In the rows, 128 means zero.
The rows below come in pairs that one turn or mirror swaps. Which row does each named row swap with?
The rows were stretched afterwards, more along some directions than others.
datos: [132 135 145 160 144 105 137 137 122 133 122 126 129 164 149 105]
gafo: [147 166 124 110 132 169  95 116 129 101 109 102 120 145 120 128]
mumi: [138 141 148 143 143 114  98 123 125 127 105 154 125 161 147 104]
rifiv: [115  81 140 136 173 109  93  96 108 126 122 109 116 145 109  94]
miger: [ 97 110 136 139 150  91 142 143 131 116 108 144 105 159 121  99]
kef: [137 137 109 140 139 111 113 134 101 158 102 156 140 167 125 101]
kiduv: [103  89 105 127 150 133 129 132 110 169 116 166 157 135 121  89]
Lav: [118 107 113  93 131 117 148 127 121 127 110 152 120 132  98  98]
nit: [160 135 114  92 164 134 109 128 113  99  95 116 114 148 142 135]
Tun: [148 151 114 112 144 144 117 141 116 122  97 107 117 154 155 132]
gesef: [171 112 156 138 144 138 128 117 103 138 114 141 108 184 153 115]
Dibar: [114 117 111  97 122 139 148 132 136 141 103 132 114 128 108 113]
vuvav: [122 108 138 100 182 121 116 128  99 132 124 175 131 131 109  78]
sepu: [154 130 108 128 158 134 136 130 100 136 100 168 120 163 158 129]
Fatin: [153 126  85 121 120 131 148 155 101 173 104 209 145 153 127  75]
Luto: [189 118 108  87 125 166 100 128 117 132  95 172 136 139 160 140]
fonar: [ 98 118 147 141 145 112 132 129  86 136  97 148 128 153 124  96]
guko: [124 107 104 110 142 142 150 137 110 139 125 121 127 129 112 113]
Gapub: [140 148 102 106 122 151  82 151 131 146 115 136 147 117 132  97]
pil: [129 120  88 108 160 137 134 145 111 126 124 142 109 157 128 112]
pok: [143 121 132 120 155 121 129 144  95 124  81 150 112 148 129 100]
bulab: [147  99 154 117 135 137 126 116 124 146 110 145 113 149 133 134]
Gudaz: [180 109 122 109 158 120 126 128 100 110  97 148 117 183 142 133]
zal: [124 126  85  90 135 155 116 121 137 153 143 146 141  97 117 107]
fugeb: [174 140  98  59 124 169 100 130 141 126  90 170 139 114 144 135]
mota: [132 117 129 120 159 100 121 146  98 144 128 161 140 113 131 103]
Numi: [132 129  88 116 118 141 123 133 130 167 139 166 157 138 122 106]
zaf: [177 123 115 125 100 129 130 155 117 163  97 197 160 167 149 104]
biz: [ 90 138 104 152 118 112 105 153 129 156 121 142 164 120 128  92]
Fovog: [117 135 109 111 108 125 168 152 141 155 124 194 141 122 117 107]
liman: [110 129  99  85 136 141 144 142  90 144 149 160 153 116  93  98]
Gabid: [120 100  87 115 112 159 133 134 109 168 111 172 131  96 142  92]
zol: [104 117 117 117 172 123 108 115  93 131 147 140 116 123  95  80]
rado: [144 133 132 117 104 151 148 144 139 140  98 138 106 158 142 124]
fugi: [136 121 123  98 158 102 132 139 124 130 132 185 136 165 125 116]
Modib: [136  99 137 103 156 138 121  98 133 137 105 123 113 143 128 142]
tisog: [121 112 117 121 128 145 134 123 133 142 103 171 112 167 155 114]
koten: [125 137 130 138 144 115 116 124 118 139 110 117 141 168  89 122]
Rirem: [130 130 124 131 146 111  95 128 129 142  91 160 139 130 144 104]
Lalo: [121 158 120 117 111 141 115 127 145 120 137 119 134 123 128 110]

Numi swaps with mumi
biz swaps with zol
Modib swaps with fugeb
fonar swaps with liman

The rows below come in pairs that one turn or mirror swaps. Which row does each named row swap with?
The rows were stretched afterwards, more along some directions than others.
gik: [163 131 125 191  81 156 198 125 157 148 144 135 144 118 151  92 120 192
  74  81  97 120 120]
mafam: [155 118 103 156 123 167 143 122 167 160 122 108 141 102 136 112 103 192
 102  86  78 125 134]
merab: [140 113 117 144  89 107 153 121 170 148 131 142 140 159 179 101 116 124
 110 108 121  93 138]
Kini: [157 132  86 192  66 155 139 145 187 173  88 131 138 148 192 147 100 142
  88  93 117 170 139]
tem: [144 116 103 145 101 103 137 133 189 150 129 143 146 174 189 112 115 129
 100 111 132 111 142]
Guge: [134 137  99 152  83 132 124 104 171 146  60 143 151 147 181 154 116 102
 122 114 146 146 106]
Ludev: [155 125 124 154  85 149 142 101 154 118 139 108 146 143 152 140 145 138
 150 120  89 109 111]
Kedap: [164  99  85 179  72 168 185  86 174 168 123 118 173 177 182 115 129 129
 103  86 133  88 147]
tad: [156 139  94 159  72 136 133 108 173 147  68 148 147 141 187 160 129 103
 133 101 136 143  96]
tup: [178 130  93 163  66 143 142 101 211 158 115 113 153 142 158 116 109 127
 116  99  92 114 145]
ruk: [135 141 104 161  79 132 123 118 175 147  76 143 156 141 187 155 129  97
 138 123 139 150 114]
Kuzom: [164 129 107 154  89 146 139 126 149 158  90 153 144 118 160 137 122 181
 107  98 120 150  98]
mosuk: [139 111 107 141 103 112 142 130 181 145 137 143 138 161 179 108 115 130
 112 108 121 104 142]
kedez: [141 132 110 152  66 132 130  96 158 145  69 146 153 152 172 153 123  88
 130 118 154 128 105]
Losak: [148 115 106 151 102 104 149 128 187 146 138 139 146 167 185 108 115 134
  99 107 129 105 142]
luk: [159 131 117 195  66 161 198 111 151 163 123 131 142 134 164  87 121 181
  80  82 109 117 114]
vug: [124  89 100 140 101 175 134 114 197 119 147 131 156 117 155 130 111 177
 100  98 129  97 118]
Felo: [143 136 129 161  74 158 141 102 163 118 140 109 142 121 145 135 143 140
 138 117  92 109 121]
tapo: [143 121 105 146  92  98 144 136 185 160 141 146 141 167 187 102 116 129
 100 115 121 106 143]
Lum: [161 129 114 137  88 130 150 125 136 143 100 145 148 136 157 115 133 184
 101 104 119 142 100]
Pigad: [139 132 144 165 132 117 144 151 131 118 119 128 116 140 131 108 139 188
 101 122  67 148 133]
gati: [145 142  84 199  65 140 138 154 185 204  90 135 124 148 196 131 108 120
  88  98 126 171 144]
Raboz: [164 131 112 140  88 130 146 123 131 142  93 151 137 139 160 131 131 184
 105 105 116 150  96]
vetad: [155 137 110 172  88 186 149 153 188 158 131 140 121 119 150 114 108 180
  74 107  76 127 169]
Kivob: [125  83 100 151 105 176 128 126 204 121 155 130 147 114 157 134 110 168
  96 102 132 103 130]
Zum: [151 130 115 151  92 129 154 128 124 131 101 143 139 130 152 121 138 193
 107 107 103 140  99]
mikur: [164 102  85 178  66 154 186  91 180 177 129 129 182 179 179 110 132 129
  93  96 143  90 151]
Lam: [133 124 153 167 128 136 142 142 129 127 114 124 109 126 126 116 141 188
 111 114  63 138 128]
rop: [119  84 104 139 101 177 132 114 195 126 148 136 150 112 149 127 107 168
 111 100 126  97 126]
Vila: [123  89  99 146  97 176 131 122 205 124 150 129 148 107 154 135 111 172
 100  96 127 103 125]
Ronip: [133 133 113 153  86 139 132 102 163 145  65 149 149 140 180 154 131 103
 131 109 147 146  98]
Piru: [149 132 108 182  88 180 151 145 183 174 121 136 120 136 158 110 110 177
  71  95  94 123 173]
ruru: [140 126 118 154  87 150 134 104 164 124 143 111 154 131 149 140 137 136
 143 124 104 114 114]
gan: [160  96  82 172  79 151 183  91 163 179 118 124 172 174 177 117 126 127
 103  95 125  93 145]
Zan: [145 121 109 152  90 101 145 128 183 155 136 142 140 159 181  95 112 124
  99 107 126 107 143]
guvo: [148 138  84 189  72 153 133 164 187 175 104 135 126 132 190 141  97 147
  88 105 103 174 149]
mus: [123  85 100 139  95 179 128 123 190 125 139 131 147 105 154 136 106 165
 109 102 121 105 126]
kel: [152 126 124 194  89 167 200 120 154 153 134 141 143 120 157  99 114 196
  73  76 105 125 126]
Met: [182 131  98 170  63 151 148 108 209 135 145 112 155 130 159 117 125 123
 119 102  95 106 147]
kem: [145 117 104 173 127 157 136 131 163 163 127 114 132  99 136 119 100 185
  92  92  87 128 147]
dofeg: [144 114 110 150  96 105 146 131 181 144 150 137 133 165 183 104 122 130
  99 107 126  92 139]
lodef: [165 124 105 146  97 137 141 129 136 142  96 151 152 129 162 130 129 185
 101 110 107 144  94]
fefef: [148 133  81 198  69 147 134 147 205 188 106 136 140 133 184 149  97 122
  87 100 126 166 147]
Rovof: [124  92  93 147 102 176 126 121 196 128 145 129 149 104 155 129  99 167
  99  99 128 113 126]
zovez: [122  88  98 146 109 176 137 122 195 118 145 133 152 113 156 129 107 178
  95 104 118 110 123]
Vezin: [152 147  96 154  73 129 117 118 174 150  71 152 148 143 189 157 122 103
 125 120 124 143 102]
rigan: [139 119 130 191  59 146 205 101 148 168 124 135 153 133 166  83 126 158
  94  81 113  96 116]
seses: [148 130  85 198  56 151 147 139 205 189 108 142 142 143 192 145 107 118
  92  92 133 159 148]
sisuk: [146 126 135 190  60 157 197 101 149 170 116 133 150 133 164  92 121 169
  89  72 116 103 112]
zodo: [144 124 137 173 131 122 149 138 126 129 111 120 127 141 140 116 139 180
 105 116  78 151 139]
ruka: [156 126 122 139 101 144 143 137 120 129  97 146 135 124 143 129 132 182
 102 108 115 146 102]
zoga: [149 139  97 178 104 178 147 156 183 155 122 138 122 133 159 124 109 179
  65 104  93 138 170]

seses swaps with kel
kedez swaps with ruka
mikur swaps with zoga
kem swaps with Met
vetad swaps with gan
Losak swaps with Vila

